In the rows, 128 means zero.
Rotation paths and how fast each direction turns (deg/step)
Each turn is a multiple of 5 degrees from 10 to 175, or 0.
Each row of a path follows its step; steps can be skipped.
Rotation 1:
step 0: [124 130 131 136 119 126 126 123 137 125 123 136 131 128 125 129 128 134
 132 132 136 124 128 130 143 119 126 128]
step 1: [129 128 136 122 131 125 127 135 122 127 126 135 138 135 127 136 141 129
 133 123 130 129 122 120 135 131 129 130]
step 2: [130 129 131 137 119 123 123 120 136 120 135 132 133 124 123 132 135 134
 139 133 131 124 128 130 127 125 127 126]
step 3: [124 118 131 129 134 134 125 127 128 122 125 135 134 135 131 131 140 134
 125 120 132 127 127 125 135 127 128 137]
step 4: [132 129 136 130 123 124 120 123 139 126 126 139 128 126 121 129 137 127
 128 135 130 129 121 124 127 123 132 119]
step 5: [128 123 130 129 128 125 127 127 125 121 129 132 133 128 122 133 133 128
 130 112 131 119 127 129 140 121 133 132]
step 6: [124 134 129 125 124 121 128 126 137 121 126 136 136 126 131 134 140 134
 124 134 136 131 123 124 130 125 123 122]
step 7: [129 129 129 139 129 129 121 129 122 120 134 136 124 135 124 139 137 129
 134 121 126 126 124 126 134 126 133 130]
step 8: [126 126 129 125 128 127 125 125 145 124 130 135 136 131 128 131 132 135
 130 131 133 126 137 120 136 122 128 125]
step 9: [129 128 136 133 130 128 118 129 119 127 119 138 127 129 125 136 134 131
 132 127 130 124 119 125 136 122 123 131]
Speeds:
[131 132 131 128 127 132 126 126 124 129 130 130 128 124 126 130 128 127
 126 130 128 127 128 127 125 128 127 128] | 145
[130 126 127 129 128 126 127 127 128 127 134 126 129 127 125 128 126 127
 131 127 126 125 131 128 127 127 132 125] | 130
Rotation 2:
step 0: [123 126 127 123 129 125 147 131 135 126 122 130 128 133 136 128 136 123
 131 130 133 125 127 123 131 119 126 127]
step 1: [133 132 128 120 128 128 133 131 129 129 132 117 135 125 133 128 134 135
 115 127 132 129 134 130 134 125 130 140]
step 2: [141 130 132 124 129 121 126 132 126 128 133 131 120 135 138 133 121 130
 119 132 125 131 119 129 126 128 136 127]
step 3: [128 114 134 123 129 121 128 128 121 129 128 122 124 131 139 127 132 129
 136 126 130 124 119 124 127 123 118 123]
step 4: [140 130 122 129 128 128 125 115 122 132 124 119 126 119 133 127 132 126
 126 121 136 124 136 122 127 126 126 131]
step 5: [138 136 134 128 131 124 136 135 125 122 123 130 118 123 126 130 129 115
 123 127 130 126 130 128 124 127 134 121]
step 6: [120 126 132 121 133 120 131 136 127 124 123 117 124 119 126 121 127 127
 126 123 129 129 120 137 135 125 124 129]
step 7: [130 128 125 126 129 124 123 118 131 141 120 131 120 118 132 131 126 132
 123 132 129 130 122 131 133 131 130 139]
step 8: [130 118 138 126 122 133 130 129 125 134 130 137 118 126 128 135 139 118
 128 131 127 125 125 130 128 127 133 128]
step 9: [126 123 119 125 124 135 128 127 124 126 140 121 127 122 128 127 132 121
 125 118 131 132 125 139 132 120 124 124]
Speeds:
[126 128 132 128 133 130 130 132 128 131 128 127 129 130 129 130 130 124
 130 127 127 129 127 126 127 130 126 128] | 135
[125 129 128 127 127 124 129 126 126 128 130 127 126 132 126 132 127 128
 129 128 133 129 130 131 125 130 127 131] | 0
Rotation 3:
step 0: [126 129 134 124 127 128 116 126 124 118 138 121 127 138 123 121 133 129
 127 129 132 133 124 132 131 125 122 131]
step 1: [131 125 125 131 126 132 114 126 121 139 128 126 136 130 129 129 118 132
 125 135 127 134 133 130 126 129 131 137]
step 2: [124 121 124 125 122 132 125 126 126 135 134 128 127 139 116 127 138 118
 128 134 127 121 130 126 131 129 126 129]
step 3: [124 129 127 128 124 122 117 133 116 128 132 137 128 135 136 136 131 128
 123 129 124 135 130 128 123 134 126 122]
step 4: [134 116 132 124 128 129 118 124 126 118 127 126 129 136 116 131 133 136
 126 126 130 129 134 130 128 125 123 132]
step 5: [126 131 128 135 124 128 118 124 128 135 137 122 130 135 127 134 121 133
 119 130 122 127 125 137 134 134 129 132]
step 6: [124 129 120 124 120 128 122 126 123 131 133 130 135 130 120 125 136 133
 127 132 134 124 137 116 129 133 126 133]
step 7: [119 125 129 118 128 128 117 135 122 129 129 119 128 137 128 130 128 123
 124 125 124 136 123 128 127 138 125 123]
step 8: [129 125 122 131 132 127 116 131 123 119 128 134 135 138 122 125 122 129
 127 134 130 129 136 132 127 121 121 132]
step 9: [132 116 128 133 128 132 124 126 124 135 133 127 131 130 117 134 125 126
 123 131 121 126 126 130 131 143 130 129]
Speeds:
[125 129 129 125 130 127 131 128 125 129 129 128 127 129 132 128 133 127
 126 129 127 126 130 123 128 130 127 126] | 95
[126 132 129 128 126 128 128 125 131 126 129 124 130 127 128 129 130 134
 126 125 128 128 128 127 130 128 129 130] | 60
[130 130 130 130 127 124 129 125 126 128 128 126 127 128 126 126 126 124
 128 125 129 128 133 128 126 128 131 126] | 0
Rotation 4:
step 0: [130 136 139 134 125 123 126 123 123 122 143 131 126 127 130 129 123 129
 124 133 119 126 127 129 126 131 130 126]
step 1: [131 132 127 124 123 137 129 134 132 129 132 134 128 126 121 126 134 125
 126 135 121 135 119 123 135 130 134 130]
step 2: [137 126 126 119 128 129 126 126 129 133 128 139 127 131 133 128 130 119
 134 129 129 132 136 132 123 138 132 131]
step 3: [131 137 130 128 122 125 118 132 125 133 130 130 128 133 122 123 115 124
 121 128 128 123 132 135 123 127 126 125]
step 4: [131 138 127 133 130 135 126 128 137 131 128 130 119 125 125 124 128 132
 134 139 125 123 120 128 128 129 122 124]
step 5: [134 124 123 131 128 139 129 135 128 128 126 132 125 143 135 130 128 129
 130 129 129 134 126 127 128 135 121 133]
step 6: [128 129 130 121 134 134 121 131 123 130 116 132 132 128 126 132 123 133
 121 127 132 124 136 135 130 134 123 123]
step 7: [122 135 130 135 124 130 133 125 124 128 127 121 129 127 122 121 131 125
 133 132 136 123 129 133 129 132 116 120]
step 8: [131 123 125 136 125 133 134 129 136 124 116 123 127 135 122 125 133 134
 126 127 127 129 129 117 122 129 126 127]
step 9: [130 117 124 130 136 124 125 123 127 132 125 132 138 127 125 135 125 135
 129 125 133 128 132 124 132 130 118 133]
Speeds:
[125 126 133 127 127 126 127 126 126 130 130 129 127 126 126 128 125 130
 125 128 128 127 127 133 127 128 125 129] | 110
Rotation 5:
step 0: [126 131 126 123 121 121 124 123 131 125 125 124 118 134 133 130 128 131
 129 130 127 142 129 133 131 131 128 145]
step 1: [128 124 142 131 125 123 131 125 121 127 114 128 132 121 132 125 137 140
 126 129 124 133 127 129 128 129 129 134]
step 2: [131 126 133 131 135 129 124 131 111 131 127 128 119 123 127 128 126 121
 125 124 121 136 127 125 140 131 127 135]
step 3: [121 124 133 121 137 121 125 135 122 121 130 134 139 131 127 132 128 127
 130 139 126 132 132 120 134 134 132 132]
step 4: [134 120 126 127 134 129 137 135 132 122 118 126 130 139 121 129 125 126
 132 128 125 140 129 126 131 124 121 135]
step 5: [125 129 130 125 122 131 126 137 129 127 126 131 129 122 123 142 137 132
 129 131 132 139 118 124 126 122 124 134]
step 6: [129 132 131 127 128 125 125 137 125 126 129 127 117 129 130 121 123 143
 127 125 122 133 123 113 126 124 123 133]
step 7: [121 122 129 129 124 132 122 127 126 134 124 129 124 139 140 128 135 132
 125 136 126 135 127 119 141 129 129 128]
step 8: [127 116 129 126 125 128 119 128 124 128 118 122 129 130 128 124 123 130
 131 124 131 138 130 124 123 140 134 140]
step 9: [140 118 133 124 129 132 126 125 122 120 129 129 131 127 125 126 143 129
 120 129 126 128 125 124 133 128 127 140]
Speeds:
[125 131 125 126 128 130 125 129 128 127 128 129 127 128 129 130 132 126
 125 130 130 128 127 132 132 128 128 129] | 155
Rotation 6:
step 0: [117 131 129 126 130 128 127 120 126 134 134 130 114 126 125 122 124 136
 133 122 129 130 136 122 132 118 120 134]
step 1: [122 127 121 121 127 128 126 124 122 128 133 124 124 144 129 128 131 128
 136 124 136 131 118 125 137 117 130 131]
step 2: [125 134 130 126 127 127 124 131 128 129 127 130 132 137 139 120 128 135
 128 127 122 137 129 113 140 121 129 122]
step 3: [124 133 137 123 125 134 134 122 129 130 128 130 135 138 133 129 123 130
 129 143 137 129 133 123 127 115 125 125]
step 4: [129 123 123 127 134 136 128 131 134 130 129 131 131 140 133 122 126 129
 130 132 128 142 140 135 124 118 124 132]
step 5: [135 133 127 128 118 135 137 139 117 128 123 124 134 135 130 126 135 132
 132 127 129 129 137 134 132 120 127 133]
step 6: [137 139 124 130 121 130 137 124 122 134 132 126 127 131 130 121 126 123
 115 129 119 134 132 125 125 122 122 136]
step 7: [128 133 129 130 128 124 140 129 133 137 125 122 115 137 136 129 129 126
 124 122 130 120 131 134 124 119 120 130]
step 8: [122 124 112 139 126 122 136 123 124 129 128 116 124 134 136 129 128 130
 123 124 125 130 134 128 131 122 134 127]
step 9: [121 127 133 134 126 120 134 124 118 136 134 129 127 130 126 128 126 136
 132 124 114 121 134 125 132 117 127 123]
Speeds:
[128 126 127 126 132 128 127 128 131 131 129 130 125 133 126 130 128 126
 128 127 129 129 125 132 125 127 127 129] | 115
Rotation 7:
step 0: [135 130 133 124 134 141 138 128 121 127 130 120 130 129 132 121 121 133
 126 132 126 122 122 123 126 114 126 138]
step 1: [122 129 122 131 133 119 140 124 122 136 137 131 125 130 124 119 135 121
 131 133 125 125 134 125 118 130 138 128]
step 2: [127 122 122 126 126 122 131 117 137 121 132 141 125 132 132 126 118 122
 132 128 123 128 125 132 138 134 120 129]
step 3: [131 129 130 122 123 128 135 126 127 125 127 118 139 135 124 141 118 132
 121 139 126 126 131 134 126 126 120 124]
step 4: [129 115 138 134 126 122 126 132 118 134 133 136 134 124 122 135 139 125
 122 129 138 129 130 130 123 133 131 128]
step 5: [129 124 125 120 131 130 115 129 140 124 128 135 119 122 128 131 124 119
 115 122 130 131 127 132 131 123 135 130]
step 6: [128 128 125 126 134 138 123 133 137 120 124 113 139 135 136 125 130 131
 127 135 131 129 128 123 125 132 134 123]
step 7: [126 124 130 146 138 129 125 129 128 141 130 121 128 131 122 127 131 126
 135 115 133 126 127 125 126 129 123 126]
step 8: [138 134 119 128 124 126 121 117 127 134 124 129 115 132 133 132 133 125
 130 124 122 137 133 124 137 120 126 130]
step 9: [129 132 131 125 120 131 123 131 126 117 128 124 126 132 124 125 126 138
 139 143 132 120 133 118 132 125 127 135]
Speeds:
[127 127 126 127 128 127 126 130 126 130 133 126 132 125 124 125 131 129
 129 128 127 126 130 128 129 131 127 128] | 125
